Turns, then the turns between two rows, first turn first; the first pair answered:
q664:
[  2  11 -24  10 -10  10  17  -5 -30   8 -20  15   3  23  35   4  15   4
  -7  53  26  19] => [-14  -1 -13   7 -35   2  -3 -20 -24  -2 -14  43  23  11 -15   3  22   1
   1  34  31  22]
[-34 -10 -14  -1 -54  -7  -7  11  15  -8 -38  34 -25 -24 -42  10   1  10
   2 -11 -11   4] => [ -7  -8  -3  -9 -37   4  18  31  31  -5 -33  22 -26 -42 -27 -23 -13   4
  -7  -6 -43 -20]
[-29 -13   8   3 -28 -18 -23  -2  -2  -6 -12  32   5  -7 -32   4   4   3
  13  -8  12   5] => [  0 -17  23  -6 -12  -4   7  11  15  -7  -2  21   1 -25 -23 -29  -6  -5
   3  -4 -21 -21]
q601:
[  0  20 -18 -11 -16  19  14 -28  -1  24  -6   7  -4  20   7  -9  17 -11
   3  39   9 -15] => [ 18  29 -10   3   9  16  12 -16  -1  11   8   5  30   8   8 -19  19 -10
   1  33  15  -9]
[  1 -14  15   4   9  24  14   0  15 -26  36 -38   4  -5  18 -37  -4  -6
 -14  23   4  14] => [-29 -14 -10  13 -12  14 -11 -10  -3 -21  12 -35 -11  17  21   2   0   0
 -12  16  37  37]
[ 16   0  38 -14  15   1  -1 -12   4 -12  28   4   1   3 -13 -20   8  -5
   5  -6 -13  -3] => [ -7   3  15   0   1 -13 -25 -20 -11 -13  14   2   0  16 -13  17  14   1
   7 -13  16  24]
q683:
[-11  -2 -13  -6 -24  -5   7  -9  18   8 -17  14 -11  -4 -31  14 -10   1
   3  -1  -9 -13] => [-11  -3  -5 -19 -24  -5  11 -14  16   4 -13  12 -12   5 -32  11  -7  -3
   3  -4 -11 -15]
[  2   3  10 -21 -10   3  -3 -30   1   5  12   7   1   5 -11 -15  10  -6
  12   7 -10  -2] => [  0  -2  15  -9  -3   0 -13 -27   2  -2  20   5  14   3 -16 -11  13  -8
   9   0  -2   5]
[ 26  -5   7 -33  -9  -9  10 -45   9  17  13   3   3  -5  -2 -36   2 -21
  17  17   6 -25] => [ 27 -11  18 -23   3 -10  -7 -43   2  -1  26   3  16  -5  -7 -35   4 -21
  19  -2  12  -8]
[ -4  -2  16 -27  -9  -4   8 -23  -6   7   1  11 -14  14  -3  -9  11  -6
   4  13  -8  -2] => [ -2  -6  23 -19  -4  -9  -5 -23  -3  -4  10   9  -3   9 -15  -3  10 -10
   6   3   5   5]
Then:
Each pair is 2 to 4 turns apart.
[-13   0   5 -12  -4 -16 -27 -50 -19   3  20  19   8  25 -13   7  16   1
  12 -17  20  19] => [-20  -1  -4  -3  -3 -16 -30 -38 -26   2  12  14   6  29  -2  21  14  -3
   4 -16  27  23] -> q601, q601, q664, q601
[-16  10 -19  24  -7  -3 -19  -3 -14  -2  -8  21  20  11  -7  22  21  11
   7   2  32  19] => [  3  -2  -7 -19 -16  11  29 -15   4  17 -15  10 -35  12  15  -4   1   0
   3  24 -17 -25] -> q601, q664
[  5  -6  -4  -3  -5   2  11   6  14   4   4 -10 -19  -1  22   2  -9   5
  -9  13  -9 -14] => [  5  -8   4  -7 -10   2  14   4  17  -2   6  -1 -12  -9  11  -5  -7   7
  -8   5 -13 -19] -> q664, q664, q664, q664
[ 26  10  26 -24  20   3  17 -10   7   8  27  -7  12 -13  -2 -30  17  -5
   4  -1 -10 -14] => [ -4   4  20 -34 -15  -7  -1 -44  -1  10  11  14  -4   2 -23  -5  30  -2
  16  -1   9  -2] -> q664, q664, q664, q601
[-20  14 -53  40   0  -3   5  53  -2  29 -47  -8  -5 -20  14  37 -16   6
 -28  10  12   7] => [-15  -3 -37  -6 -26   3  31  29  18  39 -53   4 -40 -27  -7  14 -18  -1
 -19  22 -28 -23] -> q601, q601, q664, q601
[  2   6   5 -11 -16  27  32  27  10  17 -13  17  13 -43 -21 -61 -14   3
 -20  21 -41  -5] => [-44   7 -16   3 -47  10 -17  -3 -19  18 -27  43  14 -16 -42   0  12  13
  -6   6  12  37] -> q664, q664, q664
[ -9  -6   6 -25 -20   6   3 -29  -4  11  -3  17 -23   9 -11   7  12  -1
   9   6  -9   1] => [ 10 -11  29 -27  -5  10  11 -24   3  -1  10  11 -12   1 -19 -12   4  -7
   7  -1 -18  -6] -> q683, q664
[-23   3 -18 -27  -3  -5 -17 -29 -14   6  21   4   3  18   2  14  18  12
   1  -7  29  14] => [-19 -10  -2 -45  -4  -4 -14 -35  -7  -3  25   6  -5  14  -2   5  11   6
   3 -16  17  10] -> q601, q601, q601, q683
[  3  16 -15  19  14  28  37  27  26  25 -28 -17 -13 -30  38 -29 -15  -4
 -30  12 -15 -20] => [-39  17 -31  57 -10   4 -15  12   3  13 -28   6  21 -24  -3  19   9   6
 -15 -13  37  25] -> q601, q664
[ -2  -4  35 -33 -23  13   9 -27  11  -2  16  14 -19  10 -14 -20  -7   5
  20  -7 -32 -13] => [ 11  -7  42 -32   7  16   2 -20  -1 -17  28  -6 -19  23  12 -17 -15  -5
  13 -17 -22  -5] -> q664, q683
[ -5 -10  38 -37 -16 -14 -12 -62  -6  -2  28  25   5  17 -31  -9  18  -8
  14 -10  -3   8] => [-19 -14  -7 -35 -38  -9  19 -35   0  27 -23  18 -55  15  -6   6  -1   1
   1  19 -23 -18] -> q664, q601, q683, q601
[  1  25 -15   4   5   4  13 -22  -9  32 -25 -14  -4   8  31  -4  20  12
  -7  25  14  -8] => [ -6  29 -14   8   2   0   2 -28 -17  27 -21  -2  14   8  20  -1  30  14
  -1  16  23   0] -> q601, q664
[  7   4 -10  23  35 -13 -13  24 -19 -29  27 -21  22   0  27  11   4  -7
  -1 -26  40  14] => [-12 -10 -39 -16 -16  -9  26  11   1  13 -22 -12 -56   8  29   7 -16  -5
  -5   8  -3 -24] -> q683, q601
[ -6  11  -5   4   9   9 -28 -19 -18  -9   0   7  -1  34  12  30  19 -23
  10 -16  23  28] => [ 24   6   8 -24  16  26  17  -6   4  -2   2  -7 -34  20  30  -7  -2 -33
   3   1 -21 -11] -> q664, q601, q664, q664
[  0   3   2 -51 -14   0  14 -47   5   6  17  13   4  17 -24 -14  12  -3
  25   3 -11 -23] => [  5  10 -16 -49   5   5  21 -33 -10  12   9  -9 -16  37  27  -5   1  -3
  18  15  -3 -19] -> q664, q664
[-39 -13 -36 -18  -7 -19  -1  23   6   8 -44  -3 -19  -6  35   6 -13  27
   0   6  11  12] => [-46 -21 -22 -33 -32 -23  -1   3  18   9 -41  18 -16 -10   5   2  -6  30
   7   3   7   6] -> q664, q683
[-41 -18  24   4   3  -9  13  -6 -20 -11  38  15   5 -25 -27  -3  24 -14
 -19 -22  18   0] => [-41 -14  16  16  18 -11   6  11 -23 -13  34   1  15 -22 -10   3  20 -13
 -24 -25  30   8] -> q601, q664, q601
[ -4  37 -30   2  -5   5  23 -10 -15   6   1  -8 -10   1  15   8  18  22
 -20  23   6  -9] => [-11  41 -30   1  -9   6  12 -20 -19   3   5  -5   1   0  10  13  26  22
 -18  18  13  -7] -> q601, q664
[ 19  10  18 -28  16   9  20 -26 -10   7  32 -17   7  12  42 -18  10  -4
  -5  14  -7  -8] => [  7  15  11 -18  15   4   4 -31 -26   5  31 -11  17  20  43  -1  18  -2
  -4   7  12  13] -> q664, q601, q601
